0: [158 122 148 185 113 183 135 117 134 183 136 106 179]
1: [123  49  86 131  71 177 111 170 147 168 122 151 200]
2: [115 110 120 128 115 133 134 104 150  79 133 139  87]
3: [140 135 150 126 144 123 134 132 138 124 130 127 191]
4: [146 102 111 136 159  86 137 147 156  91 188  71  38]
5: [154 148 142 140 170  89 141 126 121 102 140 160  93]
6: [119 150 144 119 164  94 161 172 126  80 134 148  81]
7: [169 138 151 146 174  65 145 139 122  88 148  74  90]
8: [143 144 163 123 144 139 128 132 144 139 124 136 204]
9: [125 141  94 120 166  87 156 111 136 131 102 105 120]
10: [147 120 153 153 123  94 123 100 106 121 114 121  90]
11: [164 152 167 146 172  95 141 134 123 103 151 151  88]
12: [117 149 153 102 155 108 104 121 102 107  85 148  97]
13: [ 92 146  65 125 164 110 177 164 120 112 154 169  48]
14: [170  92 138 123 153 101 119 131 135 107 115  76 208]
15: [101 175 157  44 147 117 169 114 132  89 126 147  36]
16: [125 114 117  92 122 127 106 108 150 122 136 127 190]
17: [159 169 207  92 119 106 124  82 103  75 126 145 138]
18: [147  92  91 148 156 105 129 155 145 109 183  92  52]
19: [ 95  98  63 144  41 176 133 202 128 158 116 137 193]
20: [151 156 103 195 176 127 135 136  73 172 140 163  88]
21: [155 128 162 103 152 104 119 103 128  85 132 111 101]
22: [ 79 119  26 138 160 100 124 148 113 134 125  96  28]
23: [115  73  57 135 112 177  88 156 124 138 112 196 201]
24: [107 184 169  94 162 104 177  91 103 166 109 121 125]
25: [172 113 133 165 122 134 114 102 139 124 130 124 204]
26: [138 145 155 115 155  85 125  89 105 124 113 131 173]
27: [186 148 135 176 163  76  59 107  94 110 118 149 151]
28: [135 133 114  76 152 115  88  87 132 123 132 130 114]
29: [140 120 178 147 131 153 128 144 123 136 146 143 169]
30: [122  93  96 166 129  95 113 174 128 136 114 111 104]
31: [ 91 167 141 108 142 131 148 100 125 149 121 114 139]
32: [114 142 102 137 161  84 114 142 105 110 109 147 106]
33: [147 187 242  64 139 151 121  74 142 128 116 122 177]
34: [138 128 169  74 121 144 101 122 183 123 136 132 144]
35: [180 171 195  97 197  51 112 117 136  84 134  65 114]
36: [130 101  73 166 119 170 131 136 142 146 144 151 168]
37: [105 122 124 130  96 158 127 126 178 148 137 172 215]
38: [116  61 103 139 142 133 172 167 141 142 167  95 184]
39: [102 161 152 114 137 101 178  90 114  99 143 153  55]
40: [102 161 144 122 145 113 181  92 111 122 140 153  50]
41: [ 95 174 105 128  71 168 167 146 152 180 119 105 152]
42: [157 103 135 122 145  84  99 125 113 101 117 135 170]
43: [106 110 103 105  95 152  92 107 132 146  67 127 130]
44: [122 137 130 134 128 179 134 133 110 167 159 147 158]
45: [ 96 177 148 101 142 119 185  85 116 121 139 152  56]
46: [168 121 147 124 129 133 101 135 158 145 177 122  88]
47: [ 65 126  75 139  51 195 130 178 164 158 103 185 186]
48: [152 103 150 121 127 110  97 130 160  91 147 139 138]
49: [126 114 159 153 126 161 140 163 121 152 147 156 180]

[158 142 129 150 161 123  96  65  74 138 101 144 185] 26
[167  99 144 163 177  55  93 170 109 110 117  77  90] 7
[130 207 148 112 141 156 122  97 149 125 136 136 144] 31
[116 141  94 163  49 193 163 158 134 181 143 133 142] 41
[ 75  99 113  47  46 192 174 151 162 149 120  84 123] 41
[151 126 157 108 147 110 125 118 141  84 141  98  72] 21
[ 91 129  56 127 149 116 186 166 113 121 147 168  59] 13
[ 78  94 102  37  49 196 165 152 176 144 131  93 112] 41
[142  87 136 164 133  95 108 150 128 124  84  94 119] 30
[133 177 110 129 192 111 129  56  97 138 123 145 167] 26
[139 190 206 111 153 129 108  81 135 145  86 118 180] 33
[ 99 100  83 127 142 178 124 166 103 142 130 195 190] 23
[109 113 129 125  97 120 111 130 109 135  68 150 170] 43
[109 168 121 126  85 156 176 133 147 170 122 122 124] 41
[ 89  89  73 132  47 178 149 207 138 151 109 131 181] 19
[123  85 150  91 150 119 170 164 138 116 155 142  63] 6
[ 55 123  94 133  48 196 159 162 145 153 126 184 122] 47
[114 115 121 126 100 140 142 105 133 133  86  86 119] 43
[ 84  89  53 183  54 175 166 173 109 168 116 160 147] 19
[161 104 118 134 141  69  88 126 114 115 110 130 190] 42
[118 100 108 135 124 122 142 141 142 113 139 120  65] 2
[143 121 136 127 135 109 107 135 150 103 145 125 122] 48
[147 153 153 152 140  68 113  95  99 136  54 104 186] 26
[132 122  88 133 176  80 127 125 110 114 119 136 113] 32
[124 155 148 104 141 183 138 128 115 171 163 145 138] 44
[156 168 166 167 151  84  95 114 114 131  74 101 109] 10
[170 109 143 149 156  91  33 108 107 114 108 169 128] 27
[116 133 106 100  65 194 154 153 166 174 156 112 183] 41
[116 143  99 140 164  81 117 135 108 114 113 148 103] 32
[141 186 231  79 139 145 117  73 135 130 101 124 161] 33
[ 93 155 127  92 148 127 127  79 142 134 128 145 148] 31
[193 157 146 183 194  65  59  84  77 106 102 149 141] 27
[107 191 174  90 163 111 179  83 113 173 101 125 127] 24
[153 105 140 109 150 114 121 115 137  91 142  94  98] 21
[ 91 146 108 120 115 139 121 124 109 145  75 144 131] 43
[119 135  94 124 111 194 138 149 124 175 141 147 166] 44
[174 152 160 163 179  86  80 108  97 108 114 160 144] 27
[ 87  93  92 113 150 147 173 169 138 142 158 133 120] 38
[ 96 119  63 136 146 135 164 133 106 142 161 143  86] 13
[105 151  55 141 145 121 156 166 128 111 179 149  70] 13
[157 153 104 206 171 126 131 146  72 168 142 160  86] 20
[119 125 165  80 139  75 130  94 120  70 124  93  73] 21
[138 119 102 197 159 131 135  89  85 144  77  88 101] 10
[125 159 147 133 147 162 147 130 112 150 149 148 105] 44
[130  87 142 147 126 121 109 143 174  97 157 113 108] 48
[135 186 214  76 154 146 132  59 125 145  94 119 177] 33
[129 161 214  62 128 163 177 135 172 113 135  87  62] 15
[140  80 122 131 135 113 173 150 137 119 141 104  66] 18
[150 141 104 144 172 121  97  72  68 144 115 150 178] 26
[116 124  88 161 117 149 128 100  92 140  89 188 165] 36
[131 120  83 143 159  88 123 123 111 123 114 142 128] 32
[117  71  85 138 132 136 174 171 143 141 172  94 156] 38
[ 93 127 143  57 131 112 172 108 110 124  90 116 169] 31
[134 161  62 142 108  94 106  87 142 119 102  93 107] 9
[ 99 150 121 128 136 151 173 112 132 149 132  79  94] 31
[133 118 125 122 138 111 104 146 146 103 148 132 112] 48
[113 160 106 170  80 169 115 145 176 170 144 151 213] 37
[ 91 152 112 119 106 137 124 111 104 153  69 149 153] 43
[133 149 141 123 164  85 110 113 125 119 135 104  98] 21
[155 131 117 151 141 139  72 130 118 137 166  85 120] 46
[ 80 123 122 107  80 180 143 167 164  84 134 139 100] 2
